In the rows, 128 means zero.
Each path below is one point turned by a fixed rotation once a step. After each direction that follows a path, write how fast that rotation turns it, in deg/step (0 if it stays still).
Each turn is a multiple of 5 degrees from 10 to 175, or 0.
Each row of a path follows its step; steps can be skipped.
path 1
step 0: [134 122 120 137 118 129 137 139 121 123 139 127 123 113 127 130 136 122
 121 127 126 124 124 121 142 137 133 145 124 142 121 131 121 143 139 128
 125 110 122 135 120 127 125 129 116 118 137 124 125]
step 1: [140 117 118 135 126 134 119 140 131 123 138 137 117 120 134 133 138 130
 135 129 124 120 117 124 130 121 120 124 126 140 123 131 123 126 128 125
 126 122 132 113 123 143 135 109 133 122 145 120 137]
step 2: [141 119 120 128 121 124 121 132 110 131 115 132 141 124 138 127 129 141
 129 131 113 127 128 132 133 126 126 129 116 135 118 136 127 122 131 128
 119 131 122 118 121 141 118 124 121 107 133 137 130]
step 3: [134 112 122 120 112 129 124 133 114 118 139 128 130 119 135 134 145 140
 123 124 122 127 132 132 125 127 140 133 122 138 131 130 116 145 132 127
 125 119 131 116 129 127 116 133 116 134 121 127 135]
step 4: [145 131 127 123 119 136 127 138 124 127 138 133 132  94 126 130 133 135
 133 127 127 122 120 129 138 132 126 122 131 133 130 130 124 125 130 112
 120 133 135 118 123 118 121 112 129 131 129 120 132]
step 5: [141 125 110 129 125 133 131 131 121 122 128 128 137 125 140 141 127 134
 134 126 107 117 139 133 147 128 120 134 131 127 121 138 129 129 137 121
 122 112 129 133 125 119 126 118 134 115 130 127 124]
step 6: [134 124 128 140 120 136 137 138 123 114 136 145 131 123 129 138 139 129
 137 134 109 126 134 133 128 127 136 128 139 123 134 143 117 139 121 136
 126 120 125 118 125 143 121 128 121 126 136 123 128]
step 7: [142 137 117 125 128 121 131 143 134 123 128 149 131 113 138 123 138 130
 134 128 112 135 132 128 129 134 132 115 113 143 127 133 123 130 133 123
 123 139 126 119 132 121 122 128 127 127 141 131 133]
step 8: [140 126 110 124 117 131 125 129 122 110 125 135 136 122 140 134 124 135
 115 130 129 129 125 128 137 131 133 125 133 131 109 127 107 137 139 120
 117 124 118 131 139 124 125 127 123 123 134 125 120]
step 9: [137 128 127 135 109 144 128 136 125 124 146 133 124 119 136 128 136 133
 134 130 134 122 124 127 134 139 141 128 136 136 119 140 117 128 139 135
 121 120 128 124 107 129 128 134 135 122 137 126 128]
Speeds:
[125 125 126 129 127 128 125 125 131 125 126 129 128 130 131 129 130 128
 127 127 126 128 129 129 128 123 127 131 127 132 128 128 129 130 131 129
 131 127 133 124 128 121 132 129 131 132 131 130 127] : 160
[127 130 128 127 127 127 126 126 129 129 133 126 129 123 131 127 128 128
 125 129 131 129 128 123 127 130 127 131 128 131 125 130 127 130 126 127
 126 128 129 132 129 124 128 125 127 132 127 125 122] : 85
path 2
step 0: [118 128 108 132 128 124 117 121 134 134 130 123 127 124 130 134 129 119
 127 114 148 123 126 124 142 120 128 128 136 118 130 132 124 133 128 125
 128 125 126 133 119 118 115 141 126 126 115 127 115]
step 1: [127 130 137 132 133 121 117 123 139 134 122 124 122 126 130 123 120 121
 139 123 123 138 123 115 120 121 136 140 128 120 123 140 125 120 135 125
 117 143 138 117 123 125 131 141 128 121 141 138 137]
step 2: [138 127 130 135 134 133 115 123 127 125 126 114 125 119 118 132 131 146
 127 136 137 133 139 134 145 124 125 125 140 132 123 130 144 141 135 135
 121 132 124 120 120 143 127 131 121 129 133 132 133]
step 3: [135 126 124 128 128 126 132 124 121 134 125 126 111 137 115 128 132 123
 115 121 125 123 119 128 129 127 121 137 126 121 132 119 125 130 148 132
 126 144 131 124 136 132 136 137 132 144 111 134 123]
step 4: [129 137 122 139 125 135 122 124 129 124 129 144 131 123 113 111 119 129
 124 138 116 131 116 131 127 142 111 134 120 128 135 134 134 133 136 133
 130 126 129 118 123 116 123 127 119 119 132 129 134]
step 5: [136 119 135 133 136 138 132 135 124 120 116 117 122 143 116 136 136 133
 134 110 130 129 119 130 118 140 117 125 119 128 127 135 135 129 114 135
 127 127 118 134 129 134 130 124 114 124 128 124 126]
step 6: [128 132 119 127 129 118 140 124 118 125 117 130 129 127 135 136 136 134
 118 133 133 127 114 132 125 115 119 143 132 123 121 140 118 142 129 130
 143 125 127 129 144 117 123 119 129 130 134 119 127]
step 7: [129 135 137 117 118 133 110 132 118 129 117 137 135 124 130 125 123 135
 130 127 127 140 125 120 115 121 122 134 111 134 127 120 137 123 119 116
 129 130 121 127 132 124 141 114 138 128 134 131 125]
step 8: [118 121 126 136 118 112 123 138 128 128 124 128 132 127 134 137 138 141
 130 128 124 140 128 144 131 128 137 106 124 138 133 126 130 134 129 140
 142 125 130 137 124 128 139 122 122 130 124 120 123]
step 9: [122 120 109 126 135 131 131 126 118 134 126 143 126 122 132 141 122 118
 131 128 138 119 141 112 113 125 130 121 121 118 132 129 114 129 134 125
 132 131 133 129 124 126 143 128 131 126 123 117 121]
Speeds:
[124 130 129 130 132 129 124 127 132 128 128 132 127 123 128 124 127 125
 127 128 126 127 127 127 125 131 127 132 128 133 124 128 128 127 128 125
 130 129 129 128 129 130 130 128 131 127 134 129 127] : 125
path 3
step 0: [128 123 124 125 151 128 129 130 133 138 114 123 134 148 131 139 132 124
 124 130 131 122 138 116 135 126 117 132 130 131 124 129 117 126 102 121
 120 127 126 127 109 139 129 131 131 123 128 125 119]
step 1: [124 146 130 124 149 133 122 121 120 121 126 136 114 135 136 144 132 139
 121 125 114 131 133 131 127 144 143 125 144 117 128 120 131 137 124 132
 131 130 125 141 135 128 127 131 127 123 120 121 129]
step 2: [121 113 122 122 121 119 148 135 126 126 143 139 133 126 128 140 124 125
 133 120 117 133 131 131 114 119 138 113 127 121 131 126 127 122 129 119
 131 118 128 143 126 107 128 123 126 125 118 122 115]
step 3: [111 132 116 137 121 129 119 139 126 134 134 122 117 136 122 115 125 104
 133 132 124 142 135 131 140 134 130 126 122 129 118 134 131 120 140 123
 147 124 120 124 121 119 116 129 130 129 129 130 126]
step 4: [120 121 136 133 132 122 108 129 136 119 110 137 137 126 131 116 131 127
 139 116 131 126 134 109 137 124 117 124 125 134 123 113 134 134 135 128
 136 134 137 123 127 126 139 122 146 132 122 122 123]
step 5: [130 115 133 132 152 130 123 125 137 125 123 116 118 130 123 138 132 136
 135 132 141 132 112 118 127 123 122 140 115 122 125 126 121 132 122 135
 140 131 120 135 128 129 136 130 107 121 121 117 126]
step 6: [136 131 121 122 135 119 135 122 126 116 114 132 112 120 117 146 136 132
 131 124 121 124 141 132 128 133 129 133 131 114 121 135 126 114 140 136
 123 124 135 143 133 134 123 123 120 147 138 125 122]
step 7: [110 127 143 120 117 129 150 140 140 141 130 145 133 135 126 130 136 125
 127 125 125 133 131 135 126 135 113 126 127 125 129 136 123 121 120 130
 134 133 120 139 143 122 120 123 132 125 143 125 126]
step 8: [121 144 131 137 122 124 127 144 140 137 129 114 141 125 129 120 131 140
 130 126 120 141 118 136 141 140 134 131 128 114 127 122 121 125 138 136
 132 115 129 121 114 121 129 126 143 131 123 123 137]
step 9: [126 125 135 140 127 121 125 113 128 129 129 116 147 134 122 123 129 129
 125 124 127 122 132 118 120 110 133 129 124 147 112 114 132 130 135 146
 130 120 124 146 119 132 127 120 133 125 126 125 134]
Speeds:
[129 129 132 123 125 126 128 128 127 124 125 131 130 124 126 128 126 132
 126 126 128 129 132 123 125 126 126 124 128 127 127 129 128 128 130 130
 127 126 129 126 123 127 124 127 129 128 125 130 127] : 155
[130 129 129 126 127 129 134 128 128 130 129 127 127 131 122 129 132 129
 128 126 124 129 128 124 128 130 133 125 132 126 130 133 131 129 128 129
 129 130 128 126 131 128 130 129 128 128 128 128 124] : 70
[127 129 132 129 130 126 128 129 127 128 125 128 131 129 128 131 130 127
 129 127 127 131 126 132 129 129 127 125 125 135 127 130 125 129 129 126
 130 128 126 120 126 127 128 131 134 130 130 128 128] : 85
[130 127 125 128 125 128 127 131 133 127 127 128 129 128 128 126 126 128
 126 129 131 131 129 128 133 129 129 130 128 129 130 132 129 128 129 131
 127 129 127 130 126 122 129 127 135 123 131 130 127] : 80
[127 126 123 128 124 126 129 130 131 128 125 124 128 128 131 132 131 129
 127 130 127 125 125 125 131 128 129 127 127 128 128 128 132 128 127 129
 128 128 128 128 124 127 122 135 125 131 127 129 129] : 130
[127 128 134 131 126 129 126 129 129 128 126 132 126 126 134 127 128 131
 125 129 127 129 132 127 129 130 127 126 130 128 128 127 133 126 125 126
 131 132 128 127 130 130 130 131 128 127 130 125 128] : 115
path 4
step 0: [128 117 128 125 136 119 141 133 123 123 112 128 122 134 132 136 128 122
 130 122 126 142 125 121 141 118 109 121 125 124 145 133 134 142 135 139
 130 120 125 127 132 140 121 146 118 119 117 119 128]
step 1: [138 149 130 126 119 125 132 115 126 122 120 131 131 143 115 122 122 133
 135 106 125 113 125 120 126 127 117 126 106 130 120 120 124 126 121 126
 122 119 115 132 117 126 126 119 129 128 132 124 134]
step 2: [119 142 132 121 117 124 127 157 129 121 137 125 124 132 124 123 138 130
 128 122 132 134 125 136 117 132 131 126 134 135 125 119 130 118 131 132
 152 125 138 134 129 130 141 130 123 139 111 128 139]
step 3: [139 108 128 122 132 141 112 131 128 128 125 136 121 130 130 136 127 124
 125 129 123 133 124 131 127 131 135 142 111 121 128 128 128 120 129 111
 138 123 112 127 133 120 127 154 135 115 124 134 132]
step 4: [132 128 122 129 125 116 133 124 130 132 142 129 122 126 135 143 122 118
 135 120 131 118 122 134 130 116 122 116 134 139 130 129 135 125 132 133
 114 127 134 124 127 111 115 139 133 122 135 107 150]
step 5: [117 147 129 132 144 138 125 137 135 132 123 127 134 134 104 143 125 133
 127 123 134 129 114 130 121 134 120 121 117 136 128 123 138 136 121 131
 126 141 133 130 133 146 122 132 140 128 129 131 121]
step 6: [122 117 122 118 115 125 133 149 117 132 115 127 139 135 130 120 144 118
 140 121 122 121 127 119 116 124 131 117 132 118 135 119 126 122 128 115
 121 138 111 122 137 127 127 125 131 134 120 134 127]
step 7: [130 130 134 122 131 139 125 118 114 126 129 134 135 120 126 122 138 125
 138 131 138 127 136 144 130 120 139 121 124 139 124 123 136 127 140 118
 136 126 125 137 106 121 145 137 136 117 134 113 123]
step 8: [130 120 125 125 128 126 144 128 136 142 129 109 128 141 121 144 121 122
 129 144 127 128 138 122 114 126 128 130 123 137 127 140 132 136 141 131
 135 109 136 124 136 139 128 140 129 131 121 116 133]
step 9: [130 139 135 127 130 136 134 128 118 128 125 140 128 136 129 132 133 117
 139 112 114 132 115 116 138 132 111 123 119 107 122 137 127 141 120 127
 116 125 135 118 129 135 137 137 124 118 126 124 130]
Speeds:
[128 127 126 128 124 128 124 128 126 128 131 127 128 127 130 127 131 135
 129 130 125 129 130 129 123 128 124 127 127 128 127 127 130 123 131 129
 130 132 125 127 127 129 133 127 128 125 127 131 127] : 85
[123 128 134 128 128 128 128 127 127 128 125 130 128 127 130 131 130 128
 126 127 129 130 129 123 130 131 130 128 128 124 126 128 124 128 131 130
 129 132 125 125 132 126 129 131 130 128 124 128 128] : 115
path 5
step 0: [124 123 128 120 138 144 118 122 121 127 132 112 126 132 122 124 115 120
 117 138 133 120 131 125 129 127 129 127 128 130 125 120 118 123 126 128
 135 124 133 139 143 122 142 126 132 126 122 115 126]
step 1: [139 112 134 136 132 128 125 136 129 124 131 133 136 134 137 140 113 123
 125 118 121 124 124 125 144 123 130 126 130 123 114 121 126 127 125 137
 133 119 119 125 128 126 124 136 124 138 116 121 138]
step 2: [122 132 137 122 129 135 122 113 120 132 140 115 114 122 136 133 126 127
 133 117 130 122 123 129 135 124 130 120 138 130 132 125 131 141 131 125
 127 123 133 130 135 137 128 150 129 135 122 133 129]
step 3: [129 133 116 127 128 145 117 133 126 124 129 135 128 140 122 123 119 113
 120 141 136 115 131 130 136 138 123 131 137 122 127 135 130 131 128 132
 137 127 130 132 129 126 118 139 122 135 118 136 129]
step 4: [134 118 126 136 139 128 128 115 118 129 132 136 129 127 134 117 123 119
 133 126 117 124 123 125 133 129 109 118 125 131 120 128 136 124 123 138
 132 128 125 127 134 147 125 136 128 139 140 123 124]
step 5: [134 121 129 128 116 146 127 122 128 127 132 121 127 141 134 125 131 133
 134 146 136 117 126 115 126 119 135 117 133 133 133 123 122 135 124 126
 129 120 129 142 130 139 135 130 119 136 128 123 125]
step 6: [131 122 123 131 133 128 133 133 130 123 142 127 130 130 125 127 121 128
 124 143 126 117 130 128 128 116 126 133 130 117 125 119 147 118 124 136
 126 116 117 116 136 122 132 142 126 135 117 130 121]
step 7: [117 130 137 124 132 123 132 126 117 124 130 114 118 136 130 131 131 129
 125 131 128 121 111 123 138 131 119 135 137 137 119 122 117 119 132 133
 131 128 122 135 137 133 128 139 133 146 133 120 125]
step 8: [127 122 112 129 126 136 117 125 126 134 127 132 131 133 136 141 106 126
 122 129 134 119 125 123 129 123 134 130 134 146 135 132 130 122 132 136
 135 126 127 136 122 122 139 143 122 129 121 124 125]
step 9: [137 120 136 117 144 127 128 131 126 120 136 132 134 131 121 129 120 126
 133 125 119 127 122 134 135 121 133 115 131 126 134 132 130 129 120 138
 130 132 141 128 138 127 119 148 132 142 129 125 119]
Speeds:
[129 130 131 126 129 126 127 126 126 128 128 124 129 131 130 127 128 129
 132 126 130 127 127 128 128 121 125 131 126 126 125 129 127 127 129 127
 128 132 130 125 127 132 122 131 129 125 130 124 128] : 140
[128 123 132 126 129 125 129 130 131 126 129 129 127 128 129 126 127 130
 130 127 129 126 128 127 131 123 130 126 127 126 134 129 130 132 125 126
 122 127 128 130 125 127 130 130 125 129 127 129 132] : 95
path 6
step 0: [115 125 134 129 132 123 135 116 124 126 124 114 138 142 125 130 142 128
 119 122 131 135 140 126 130 121 136 131 126 123 136 139 117 143 119 120
 133 115 115 127 117 122 122 130 124 126 130 141 135]
step 1: [130 124 109 125 117 126 126 114 124 135 130 119 141 126 121 127 131 123
 123 129 130 127 133 147 120 129 127 120 125 129 131 133 130 127 134 135
 144 142 134 128 120 122 125 131 137 104 128 134 133]
step 2: [127 119 135 128 124 144 124 125 129 139 131 125 134 123 134 142 129 142
 116 147 139 128 137 125 116 144 130 138 130 147 131 135 125 127 130 123
 128 124 128 126 123 121 125 140 135 126 130 125 118]
step 3: [128 128 132 132 131 138 120 117 138 133 125 111 135 121 117 132 128 122
 116 110 143 118 118 119 126 122 126 128 127 131 140 133 121 115 136 125
 127 114 123 126 124 117 128 122 127 133 124 137 136]
step 4: [134 126 142 128 115 120 122 115 120 132 129 127 122 130 120 124 110 119
 139 131 135 128 134 131 134 136 129 121 121 134 133 130 133 114 130 136
 146 126 115 130 118 126 116 127 140 124 117 133 125]
step 5: [129 119 139 129 127 128 131 129 118 133 126 138 115 137 121 124 124 136
 112 126 131 129 142 117 126 140 134 137 136 138 137 134 122 129 133 146
 117 131 132 120 128 123 134 136 131 121 120 139 143]
step 6: [132 129 121 135 129 137 131 124 127 142 125 123 125 125 130 133 138 131
 128 114 136 134 129 123 122 120 119 130 137 122 140 120 125 134 131 150
 136 116 123 134 130 137 110 130 127 126 128 148 125]
step 7: [129 132 135 120 126 111 123 120 115 134 127 120 120 108 132 126 129 146
 125 120 134 128 134 131 134 120 123 117 125 141 124 126 118 129 139 126
 139 133 131 119 130 134 120 135 141 119 122 125 120]
step 8: [111 130 127 134 124 132 128 120 118 130 127 133 118 121 118 132 131 135
 114 134 123 142 139 117 119 125 135 138 123 125 136 132 116 131 126 123
 131 127 118 106 127 120 122 118 136 135 135 127 132]
step 9: [122 134 127 139 125 141 139 119 123 123 126 123 134 122 123 125 132 127
 112 118 128 130 128 132 132 121 133 123 119 134 138 139 132 140 124 125
 152 125 125 143 122 134 125 125 122 117 123 138 138]
Speeds:
[129 125 127 131 133 129 133 127 127 129 129 127 129 127 130 129 126 128
 129 125 127 127 133 127 128 130 129 128 131 127 132 127 126 132 131 125
 126 130 124 128 129 123 131 127 129 134 131 129 129] : 130
[127 128 129 126 126 127 127 127 133 129 127 126 131 131 125 132 125 125
 125 132 128 125 128 129 124 126 131 129 128 130 127 128 127 132 131 125
 132 130 128 132 132 125 126 129 126 128 131 124 131] : 40
